One turning vector, and how many ticks it has turned
The counts run from 0 to 1234.
[ 96 113 136 112  93 124 110 127 141 105 161  58 107 131 135 158 118 113
 143 133 143 136 123 188 125 112 117 169 114 100 176 119 112 149 131 153
 144 188 161  95  93 132  89 114 157 178 111 147 141 147 101 134 149 153
 142  97 151  92  98 139 104  99 104  89 160 122 125 111] : 599
[108 103 134 122 121 136 128 121 139 124 156 118 119 109 125 164 107 120
 155 148 131 114 134 188 143 145 106 182  82  81 157 129 129 146 144 174
 167 152 168 113 120 141  84 140 120 170 127 147 153 153 118 124 141 161
 133  72 182  85 105 147 110  88  82 105 142 109 129  86] : 127
[122 113 150 115 120 125 124 138 136  97 177 113 136 104 122 124 126 132
 170 135 128 143 126 191 139 147 132 143 100  81 139 116 106 158 147 153
 141 180 154 109  87 115  77 116 112 162 117 129 141 143 129 131 142 174
 168  75 181  86  84 161 106  92  90 104 149 140 127  91] : 787
[104 103 112 120 107 136 138 115 141 110 145 102 117  98 127 164 105 130
 156 127 123 125 135 193 127 155  99 163  78  78 156 135 120 141 134 153
 150 163 165 111 116 139  94 130 138 188 117 144 137 150 107 135 163 165
 148  71 163  69  98 145 108  99  82 113 155 126 117  98] : 1082
[105 111 117 113 102 135  96 103 127 120 146  80 101 112 126 158 114 131
 129 132 138 145 125 198 115 145 101 147  86 107 148 141 115 129 138 177
 167 175 155 125 113 138 105 123 136 171 118 140 143 160 114 135 148 155
 149  76 142  83  89 145  90 110  89 101 168 141 121 109] : 519
[109 107 146 103 103 133 126 114 135 110 144  93 133 123 118 127 134 127
 157 125 127 160 118 190 108 143 132 141 104  97 167 142 121 134 134 167
 141 198 140 124  87 133  98 124 131 159 115 126 130 157 128 155 154 173
 163  71 157  68  79 150 110 123  95 107 175 157 135  96] : 1010
[106 109 143 114 116 123 118 117 131 113 173  99 140 147 143 138 131  95
 164 161 159 122 117 195 113 121 132 156 108  88 158 122 120 153 149 172
 148 168 129 117  97 140  89 114 126 182 121 134 148 144 125 127 154 159
 140  95 175 109  75 143 104  81  92  99 154 125 133  99] : 397
[121 101 136 120 131 134 117 117 125 116 173 104 122 129 136 127 129 101
 159 154 136 137 120 207  98 138 104 145 102  79 141 148 126 150 137 185
 149 164 128 127 128 148  95 119 112 189 122 144 162 160 119 146 151 163
 145  97 158  97  88 153  84  88  72 114 157 129 120 107] : 831
[113 127 149 116 104 148 108 119 146 117 148  70 115 104 100 154 126 118
 144 152 113 141 139 205 127 121 111 178 111 105 166 129 127 134 145 196
 156 171 143 135 132 140  88 144 115 145 121 136 143 177 132 136 142 177
 147  88 147 123 119 167  91 106  94  95 165 135 135 101] : 721
[105 112 163 110 111 110 136 131 139 105 169 110 130 141 123 123 125 110
 172 124 149 135 127 180 133 132 138 153 129  91 153 125 137 174 142 159
 133 186 145 114  87 137  67 114 126 188 133 129 151 140 119 154 143 148
 157  84 168 106  94 164 115  90 111 112 169 157 139  89] : 620
[124 107 180 116 123 135 127 141 143  99 168 103 129 107 113 124 127 126
 168 148 116 153 136 188 159 129 128 164 129  90 168 117 127 165 141 172
 132 188 155 108 100 125  65 134 111 154 125 139 148 149 137 145 135 165
 147  91 171 103 118 163 105  97 102  97 155 136 145  83] : 412
[116 109 147 115 118 117 118 132 124 100 178  94 126 132 145 129 134 104
 169 145 152 143 118 199 122 120 134 147 117  80 148 124 113 163 139 151
 134 184 145 105  93 135  92 100 138 185 118 142 152 138 114 138 146 153
 150 100 166  94  78 150  98  82  87  99 153 129 125 113] : 396
[116 130 160 111 107 127 122 123 148 108 159  77 130 107 102 129 118 128
 148 144 120 146 131 188 146 130 123 157 124 104 161 124 118 147 151 172
 133 185 151 116  94 123  60 119 118 149 116 120 138 159 140 141 139 162
 164  80 163 119 108 165 108 106 118  94 177 157 144  90] : 584
[114 113 152 119 116 130 109 123 135 106 174 105 133 121 125 138 128 118
 162 148 138 131 123 196 140 133 139 150  89  92 153 113 106 141 154 170
 161 178 162 117  96 119  89 132 121 139 122 135 137 151 127 117 137 163
 147  80 185  87  74 141 100  92  86  96 144 124 131  93] : 1215
[101  99 148 108 121 143 141 119 142 119 141 120 138 138 121 147 120 107
 166 136 133 136 128 190 114 143 113 167 116  80 174 153 142 149 126 181
 131 169 133 117 113 156  81 132 121 190 137 136 152 155 119 153 157 160
 144  83 160  89 111 149 117  95  91 118 161 132 140  87] : 623
[110  92 150 109 133 148 114 108 128 124 166 117 134 131 130 136 135 102
 160 167 139 149 119 199 106 136 118 147 106  90 169 148 131 139 139 199
 148 172 127 125 114 144  94 136 108 169 127 134 151 160 142 142 145 170
 140  87 161  97  83 153 101 103  84 114 155 127 133  95] : 836
[ 96 105 142 115 111 129 104 122 142 117 160  77 111 134 127 163 116 104
 149 151 147 115 133 197 136 112 106 197 115  99 166 120 131 153 140 179
 152 170 155 111 114 141  87 127 136 178 127 148 156 164 110 126 143 144
 128  98 157 122 107 149 100  82 105  94 155 115 128  91] : 684
[111 118 154 119 102 126 108 132 143 108 163  87 108 102 115 144 116 128
 151 141 127 127 137 193 164 127 125 171  99 103 152 100 118 153 155 164
 162 171 180 113 109 122  77 133 130 139 122 142 136 157 125 124 132 159
 152  74 172 109 105 160 103  97 103  90 157 142 132  89] : 209
[119 103 144 122 113 148 109 130 142 104 143  96 117  91 113 149 118 143
 141 123  99 162 135 185 149 145 108 155  99  95 168 127 119 149 135 163
 145 186 171 104 103 123  96 139 134 152 119 154 142 147 117 136 139 164
 146  65 157  60 111 153  99 116  90  97 144 123 121 101] : 207
[109 113 118 111 114 141  96 105 132 120 158  79 114 108 131 164 113 124
 129 161 134 130 120 197 114 137 103 161  84  99 161 131 111 125 145 184
 161 160 149 117 120 132 101 128 120 165 108 138 141 164 126 122 155 167
 136  82 157  99  79 145 101 103  82  94 157 116 118 109] : 518
[108  99 134 118 121 141 100 113 128 114 155 102 111 120 134 146 121 115
 144 139 136 149 127 196 122 135 102 160  91  95 159 148 125 144 129 185
 162 179 160 110 117 142 110 135 140 169 130 160 152 151 111 142 144 157
 128  78 151  67  88 139  95 102  75 106 144 114 119 110] : 691
[107 101 145 111 130 124 133 110 129 123 159 120 119 127 124 137 106 109
 156 135 141 135 136 190 124 151 105 150 110  82 148 154 149 160 142 187
 143 162 141 122 123 152  72 117 117 192 138 131 165 154 125 159 146 155
 155  73 161  97 105 163 110  85  97 127 174 145 132  92] : 185
[123 102 148 120 135 142 133 123 145 116 149 101 110 109 121 146 109 122
 150 140 113 144 139 186 141 142  93 175 121  78 168 135 142 162 122 183
 138 160 153 112 134 151  69 135 125 186 133 152 166 155 114 159 136 159
 136  90 150 107 132 157 105  91  92 114 158 125 134  93] : 331
[110  97 135 123 115 116 114 127 125 112 156 109  98 116 132 144 101 128
 147 110 139 141 140 186 142 148  97 157 109  90 141 135 135 166 133 165
 152 173 173 102 112 146  83 116 141 183 138 158 160 141 105 153 133 144
 150  73 153  77 108 155 102 100  91 113 157 140 120 104] : 40
[117  93 158 113 124 144 138 132 142 104 143 105 127 110 112 141 112 131
 163 126 105 157 133 178 145 144 106 163 125  79 182 139 134 155 120 164
 130 188 159 100 102 139  80 139 124 171 129 148 151 142 115 156 146 165
 144  75 162  66 131 150 114 110  95 114 155 128 138  90] : 848
[ 95 116 130 103 103 120 133 117 137 109 152 105 126 111 125 136 104 137
 154 122 135 144 120 180 131 153 116 134 104  91 158 137 120 149 141 155
 142 186 154 115  81 121  74 106 122 174 114 121 132 151 126 142 157 162
 166  66 169  76  84 150 115 112 108 110 177 154 129  96] : 442
[118 113 147 111 108 137 124 119 141 103 172  95 148 126 123 126 141 109
 170 165 133 132 115 204 108 125 138 151 102  95 162 122 107 136 150 165
 137 174 129 123  98 127  97 123 116 157 109 127 127 155 136 125 153 183
 160  94 171 106  77 150  97  93  88  99 157 136 136 100] : 574
[114 107 126 108 125 130 103  99 126 125 165 102 107 103 127 145 104 134
 132 138 134 154 122 196 118 160  93 135  90  93 132 144 118 139 149 174
 160 166 151 118 119 130  83 111 112 178 120 136 156 157 123 148 143 160
 159  71 149  92  83 161  92 106  88 105 169 143 118 110] : 524
[107 111 136 127 110 135 100 110 134 119 153 103 105 117 109 140 124 113
 142 148 132 132 137 202 121 136 120 168  86 105 136 125 122 137 152 192
 175 159 157 133 132 143 106 145 117 156 133 151 148 163 122 126 136 161
 152  73 156  90  86 160  98  93  79 102 149 142 121  99] : 346
[128 105 147 125 135 126 115 115 127 117 171 130 119 112 122 135 111 115
 153 154 131 138 134 195 130 154 111 151  93  90 124 130 130 154 153 185
 157 153 155 125 124 141  73 129  99 170 131 140 159 158 134 136 137 167
 151  76 177  96  92 162  96  90  85 115 153 138 128  93] : 1133
[116 109 142 132 103 130 100 128 128 105 149  96 104 104 114 137 126 133
 151 118 128 154 135 202 128 147 124 146  93  93 134 134 122 146 137 172
 165 183 169 122 109 135 107 127 137 158 130 151 148 148 110 145 133 159
 164  70 149  64  83 158  91 103  81 100 154 152 114 109] : 1213
